(in the rows, 128 means zero)
Each run below is a few steps of one of 6 hidden systems, one row a step.
Maviz, run 1:
[[112 148  65 126 137 113 148 109 140 129 137 149 165 145 134 108 145 133]
 [ 96 125 102 126 151 111 148 160 139  94 118  86 124 124 127 123 155 108]
 [136 104 151 123 160 114  74 177 126 104 122 137 121 139 122 126 130 122]
 [147 157 169 128  92  94  96 125 139 146 136 147 153 160 129 135 136 107]
 [117 190 108 173 124 127 136 122 115 169 131 125 120 115 135 160 140 103]
 [121 132 133 119 206 146 152 117 144 136 153 105  83 121 142 146 135 126]
 [152  82 182 115 118 131 107 122 135 117  95  97  78 133 141 130 114 131]
 [158 120 151 122  80 153  97 104  93 146 114 185 142 110 111 153 121 137]
 [114 146  94 140 118 140 175  61 111 165 146 141 170 117 145 116 113 116]
 [112  99  56 126 148 142 166 124 134 113 127  69  92  96 109 115 131 131]
 [123  57 166  77 146 133 113 172 125  79 123 123 127 105 101 106 108 144]]
vaz, run 2 (11 x 18):
[[144 140 108 138  80 116 147 141 138  97 136 113 164 121 108 102 126 137]
 [116 170 108 126 117 130 133 178 125 127 120 122 145  97 118 117 135 149]
 [ 98 154 127 116 148 104 138 169 159 135 121 113 129 147 143  98 128 153]
 [133 127 134 137 143 132  94 165 156 100  93 115 117 170 131 114 155 144]
 [147 154 157 141 159 132  75 152 125 142 132 141 131 169 124 146 135 138]
 [148 160 130 138 143  99 107 104 125 156 133 131 100 162 176 159 138 135]
 [130 110 123 123 167 136 119 101 112 130 114 131  72 125 150 182 155 123]
 [118  67 167 119 152 123 126  97 108 128 157 144 105 140 129 160 113  99]
 [161  85 123 143  84 114 127  82 115 122 155 151 112 117 118 138 105  95]
 [136 133 118 126  90 139 160 104 109 140 140 162 133  55 106 151 124  95]
 [ 91 112 121 112 114 126 189 115 131 141 129 130 137  63 142  86  91 104]]
dezu, run 3:
[[175 114 122 125 149 137  99 134 110 115 150 100 117 109 112 126 100 145]
 [134 121 153  98  84 101 138 101 150 132 132 109 132 132 106 136 138  94]
 [108 124 105 131  95 143 132 152 107 153 104 138  97 106 110 139 112 165]
 [134 117 137 141 146 143 161 110 149 127 187 154 126 140 101 124 109 124]
 [123 131 132 155  85 127 169 137 137  89  86 116 127 113 159 110 138 121]
 [146 129 141  89 150 153  97 152 140 126 123 166 141 125 114 110 125 169]
 [100 133 132 140 112  86 143 100 140 157 140 130 157 178 161 119 123 117]
 [124 148  75 149 149 168 126 138 107 111  95 125 125 125 122 147 168 154]
 [126 117 170 117 169 105 121 146 115 100 175 125 163 124 131 131 118  98]
 [158 125  91 127  97  89 103 128 139 126  86  77  99 136 155 115 131 135]
 [117 131 138  83 148 144 101 135 131 158 136 167 119 120  72 169 159 113]]
Gisob, run 4 (11 x 18):
[[102 105 100 134 181 158 106 138  67 115 103 122 127  97 136 159 151 124]
 [189  95 157  81 140 120 104  92 143 115 174 140 133 133 121 119 101 143]
 [140 138 112 163  59 119 111 126  98 141  85  70 146  99 127 121 120 101]
 [130 143  95 138 156 175 155 124 134 131 193 159 123 118  56 158 139 133]
 [102 100 172 130 129  95 160 128 148 119 146  88 162 127 157  65  85  85]
 [143 126  95 139 130 176 134 171 138  75  75 111  78  91 119 122 153 169]
 [136 167 196 103  99 119 118 153 158 161 161 192 168 148 104 114 104 157]
 [ 87 148  69 194 123 128 150 114 129 165  79  86 122 173 177 103 136 134]
 [116 143 155  64 178 144 150 126 162  84 140 161 127 143 100 181 208 122]
 [100  95 152 112 134  69  78 157  68 131 116 105 170 137 197 102  74 158]
 [207 138  78 137  92 127 106  94 156 115 116 118  53 161 112 178 169 163]]
lenip, run 5, 11 rows:
[[101 146  69 100 152 115  88 169  78 167  81  84 128  80 157 119 114 171]
 [117  73 148  91 163 137 109  84 155 139 175 142 132 224  71 143 141 136]
 [ 95 151 124 208  77 102 146 174 100  88  86  58 140 139 152 137 152 107]
 [178 177 127 121 176 170  71 171 126 144 177 205 115 115  68 156 129 165]
 [108 128 196  98  86  21 167 105 140 140 169  90 140 136 181 138 100  82]
 [114 106  47 138 163 146 102 177 132 130  67 142   7 101 136 142 146 165]
 [129  78 232 150 111 155 160  64 115 108 168 206 164 170 117 159 128  87]
 [184 195  51 202  98  96 138 137 127 108  88  87 111  71 218  90 121 122]
 [157 114 154   4 158 186 126  94 162 139 154 196 130  67  46 146 148 138]
 [ 79  53 121 156  91  65 140  83  62 132 100  50 172 132 213  86  68  93]
 [170 128  17 153 159 225 106 137 196 114 103 148  80 156  30  99 180 164]]
vaz, run 6, 11 rows:
[[122  98 103 141 186 148  81 162  90 120 117 125  91 165 140 153 124 201]
 [137 125 160 104 150  82 116 108 144 104 183 163 127 208 126 186 160 133]
 [156 102 102 186 119  83  81 129  66 107 121 136  78 123 176 183 123 102]
 [137 120 121  81 178 112 132 108 147 151 185 190  63  88 105 180 132  87]
 [104  61 175 126  85  77 140  91 115 125 100 129 105 100 179 132 110  42]
 [161  69  96 140 111 193 120 100 144 150 131 190  94  68  62  90  94  93]
 [108 162 197 110  67 133 189  81 138 150 130 156 218  87 130 104 125  64]
 [131 118  42 160 106 177 157 109 115 146  82  93 152  60 152  35  77 151]
 [ 92 160 136  42 140 181 186 128 178 109 126 104 220 128  60  95 178 160]
 [ 88 125 115 189  95 111 110 192  79 115  97  39 212 173 144  67  91 176]
 [169 214  41 126 165 145 116 178 190 112 173 116 136 185  49 126 174 210]]
Gisob, run 7 (11 x 18):
[[ 71 117 100 136 139 128 148 145 107 116 101  85 145 124 128 127 147 113]
 [146  98 145 102 156 126 119 152 141  83 158 150 110 147 106 139 129 161]
 [147 149 159 148  83  85 102 152 129 135 107 107 139 134 164 108 107 121]
 [131 175  75 149 139 145 136 131 132 151 131 145  90 125 115 167 161 140]
 [ 87 114 172  92 152  95 151 110 134 157 161 138 143 137 141 130 113  97]
 [123  76 108 139 138 137 114 129 103 100  73  95  77 119 159 131 129 141]
 [186 142 178 104 106 138  97 123 135 124 147 182 131 117 101 159 133 133]
 [118 145  93 179 110 123 126 101  92 185 126 113 158 120 163 105  91 110]
 [129 115  91 101 157 158 177  85 160 104 145 120 111 115  90 149 174 107]
 [ 95  82 185  98 121 113 116 168  97 106 128 122 184  98 123  93  90 110]
 [190 118  75 174 111 162 108 135 145 105 110 118  83 146 116 103 114 184]]
dezu, run 8:
[[164 123 171  90 120  95 130 132 152  94 155 144 134 145 148 125 120 152]
 [106 121 106 100  99  98 128 118 130 135  91 148 112 162 156 148 152 162]
 [100 111  97 132 174 141 122 122  96 127 150 187 128 144 123 160 143 136]
 [142 116 105 167 146  97 141 104 107  89 147 124 132 114 172 126 125  83]
 [164 125 110  81 144 133  96 128 135 105  91 117 128  71 135 115 149 107]
 [104 107 145  85 128 102 100 113 124 195 129 140 135 111 124 111 102  97]
 [120 132  79 173 120 165 142  93 127 183 115 111  99 130 113 122 119 117]
 [127 142 168 156 143 188 157 134 121 111 146 127 151  91  90 127 130  91]
 [158 126 167 134  95 126 131 149 135 115 116  79 141 107 148  78  80 150]
 [139 142 143  85  96 148 116 116 171 152 106 128 145 172  82 115 149 169]
 [ 59 146 140 166 101 120 154 155  94 159 144 151 155 168 120 157 124 149]]
nad, run 9 (11 x 18):
[[118 155 154 128 156 161 151 157 175 142 142 110 128 134 107  86 115 141]
 [104 179 143 144 146 123 154 157 159 141 108 130 133 145 173  94 126 155]
 [122 162 131  91 162 136 127 121 158 159 106 150 114 153 158 135 154 170]
 [100 150 148 125 129 114 133  95 121 152 123 160 147 190 157 163 157 136]
 [146 136  91 134 146 100 105 102 113 111 140 155 116 168 146 183 168 131]
 [150 109 146  97 127  78 103 102 102 121 171 139 135 136 124 180 139  89]
 [144  80  97 147  99  73  91 134  92 114 143 146 102 112 130 143 103  95]
 [152  84 128 120  98 126 115 127 136 132 141 107  81  89  70 136 113  83]
 [109 100 139 185 103 140 151 142 114 125 125 101 113  73 121 103  92  69]
 [152 119 109 131 145 174 146 129 153 119  99  77  97  63 130  77 112 116]
 [104 134 171 112 103 173 174 126 131 128  75  98 167  78 143  80 117 137]]
Maviz, run 10:
[[127 148 129  88 150 170 139  89 116 145 123 183 159  87 126 153 153 109]
 [105  96 104 142 143 132 138  80 123 155  92  73 134 131 170  88 106 108]
 [134  83  95  88 130 160 102 132 123 117 121 105 112 104  46 145 144 129]
 [113  96 186 126 117 131 126 135  93 115 145 123 205 115 130  92  82 114]
 [167 155  50 153  90 114 100 131 142 154 155 112 135 145  89  96 102 157]
 [ 83 171 146  98 133 121 200 179 133 106 164 109 160  93 101 142 141 146]
 [120 112 128 180 161 116 108 190 138 117 122 114  86 177 164  88  89 182]
 [162 162 164  91  90 119 131 143 177  91 134 168 128 173  86 166 183 158]
 [ 98 177 157 204 111 113 146 145  82 120  95 160 154 126 217 145 137 115]
 [157 155  47 110 199 119 108  82 156 147 147 149  78 169 144 170 177 144]
 [ 88  86 202  93 120  97 166 110 122  87  90  75 107 107 168 171 166  61]]
lenip, run 11, 11 rows:
[[131 137 104 121 110 107  96 130 109 150  88 136 111 109 157 138 133 126]
 [136 114 120 118 137 145 126  78 128 147 144 148 114 147 106 159 141 112]
 [137 119 130 157 122 128 147 110 101 102 120  81 129 101 153 138 130  96]
 [177 114 113 119 139 161  98 134 130 117 138 138 114  96  92 117 113 138]
 [122 101 147 119  67 106 148 106 126 141 140 116 153 124 116 109  95 118]
 [106 134  65 148 134 157 146 141 130 152 116 114 105 120 112 107 119 160]
 [109 120 175 117 155 163 166 118 140 118 160 124 163 148 105 119 122 133]
 [129 149 125 148 129 107 117 176 128 107 105  87 144 130 169  88 113 150]
 [120 139 139  83 128 131 103 153 163 139 128 175 136 161  86 129 150 163]
 [ 75 144 135 145 112  79 143 125  92 147 124 115 156 161 175 150 135 122]
 [148 160  92 138 197 140 104 149 149 119 140 144  84 144 123 159 167 138]]
nad, run 12 (11 x 18):
[[110 151 173 134 140 145  97 178 124 135  97  55 120 148 101 152 156 137]
 [142 165 174 168 168 149  92 148  92 165 134 107 128 138 165 134  98 155]
 [172 174 134 123 100 115 135 108 133 157 134 105 103 141 162 148 108 195]
 [ 94 128 154 115 116 125 170 129 100 125 145 155  99 131 138 194 130 179]
 [144  69 129 151 157 132 138  86 125 101 161 161  96 172 145 144 113 139]
 [178 126 149 135  86  97 138 113 157  70 146 162 126 132 133 141 146  96]
 [130 119 104 120 129 109 131 135 118 125 151 200 122  65 121 134 122  89]
 [115  80  82 109 109 112 139  91 151 151 134 114 126 122 106  89 111  88]
 [ 94 109 122 139 101 129 137 162 137  92  79  98 123 108 107 115 157  82]
 [137 122 141 135 183 184  89 134 125 144 102 117 144  89 116  95 124  93]
 [138 169 120 139  91 135 131 111 131 158  93  76 179 115 148  83 112 136]]

Name the system that made each run.
run 13, 2 rows:
[[ 87 133  77  77 185 126 158  89 181 158 114  90 115 149 125 122 176 107]
 [ 96  66 166 165 149 152  98 137 100 101  91  50 143 160 101 126 142  85]]
 : vaz
run 14, 2 rows:
[[160 137 176 127 158 166 118  99 119 169 156 130 152 126 147  98  75 154]
 [138 144 117 129  93 165 164  74 130 135  81  62 137 117 140 120 144 136]]
 : Gisob
run 15:
[[100 136 186  89  84 116 142 114 153 155  91  93 143 124 115 127 146  88]
 [106 111 116 154 120 171 104 159  98 182 110 125  93 132  98 127  94 189]]
 : dezu
run 16:
[[132  79 156  91 118  84  73 137 153  99 110 175 129 191 123 129 148 129]
 [155 154 101 174 128  94  37 150  98 139 100 136 136 154 155 141 145 107]]
 : Gisob
run 17 (2 x 18):
[[129 105 177 102 126 108  93 168 136 100 126 125 131 128 103 128 132 105]
 [149 138 128 155  90 108  86 143 138 170 130 157 113 146 117 112  97 126]]
 : vaz
run 18:
[[118  88 147 131 108 137 142  86 123 137 104 132 123 116 149 119 116 101]
 [148 108 121 134 133 177 120 116 103 103 108 158 139  98 117 137 141 126]]
 : Gisob
run 19 (2 x 18):
[[124 112  80 141 145 136 119 135 130 147 129 148 115 174 163  83  80 232]
 [109 144 127 138 146 134 158  89 164  93 145 165 187 196 112 139 200  83]]
 : dezu
run 20, 2 rows:
[[176 106 168  73 125 120 153 104 166  78 156 130 113  77 106 139 141  78]
 [101  84 115 154  99 113 135 139 100 117 109 190 151  73 159  79  89  84]]
 : nad
run 21, 2 rows:
[[132 136 131 125 146 166 111 175 140 130 108 152 102 103 107 115 123 164]
 [115 123 181 121 104 107 136 105 131 146 143 152 162 165 153 119 105 135]]
 : lenip
run 22 (2 x 18):
[[136  88 152 118 155  69  67 129 132 101 110 117  96 201 176 146 143 133]
 [166 107 123 145 145 126  49 125 109 138 135 182  80 162  98 191 150 112]]
 : vaz
run 23:
[[117 137 100 142  67 116 161 131 144 136 100 103 101 120 141 113 122 155]
 [ 98 115 112 114 156 165 147 153 124 108 131 177 118 110 108 140 138 160]]
 : Maviz
run 24 (2 x 18):
[[135 156  88  88 149 117 128  79 125 168 162 135 135 129 109 167 147 120]
 [ 75 105 108 142 138 115 173 135  94 125 128  90 108  83 137 144 125  97]]
 : dezu
run 25:
[[161 112 157  83 115 177 152 109 161  83 122  79 146 131  75 119 153 151]
 [137 128 146 151  99 147 104 156  61 106  91 114 178 104 160 110  94 175]]
 : Maviz
run 26 (2 x 18):
[[110 153 174  61 111 123 116 123  75 129  97 138 190  57 146 167 156 102]
 [143  63  55 127 126 145 111  89  78 143 162 134 120 151 115 129  77 205]]
 : Gisob
run 27:
[[109 119 156 134 130 133 114 150 111 154 169 146 149 115  72 142 109  99]
 [140 103 113 185 155 140 135 119 138 124 132  90 104 138 146  86  99 113]]
 : Gisob
run 28, 2 rows:
[[124 128 133 134  71  82 147 122  98  80 145 124 166 122 128 163 147  99]
 [124 127  67 139 143 114 127 170 109 132 158 140 100  63 114 119  95 127]]
 : vaz
run 29 (2 x 18):
[[151 104  82 118 182 154 119 116 127 100 127 121 130 105 141 100 124 140]
 [120 111 149 106 121 107 111 110 144 130 113 122 166 125 128  97 139  60]]
 : dezu
run 30 (2 x 18):
[[155 132 192 155 169 174 154 114 130 130 138 138 117  76 164 106  94  91]
 [154 146  97 125  86 127 170  93 149 124  95 126 130  88 186  82 104 154]]
 : nad
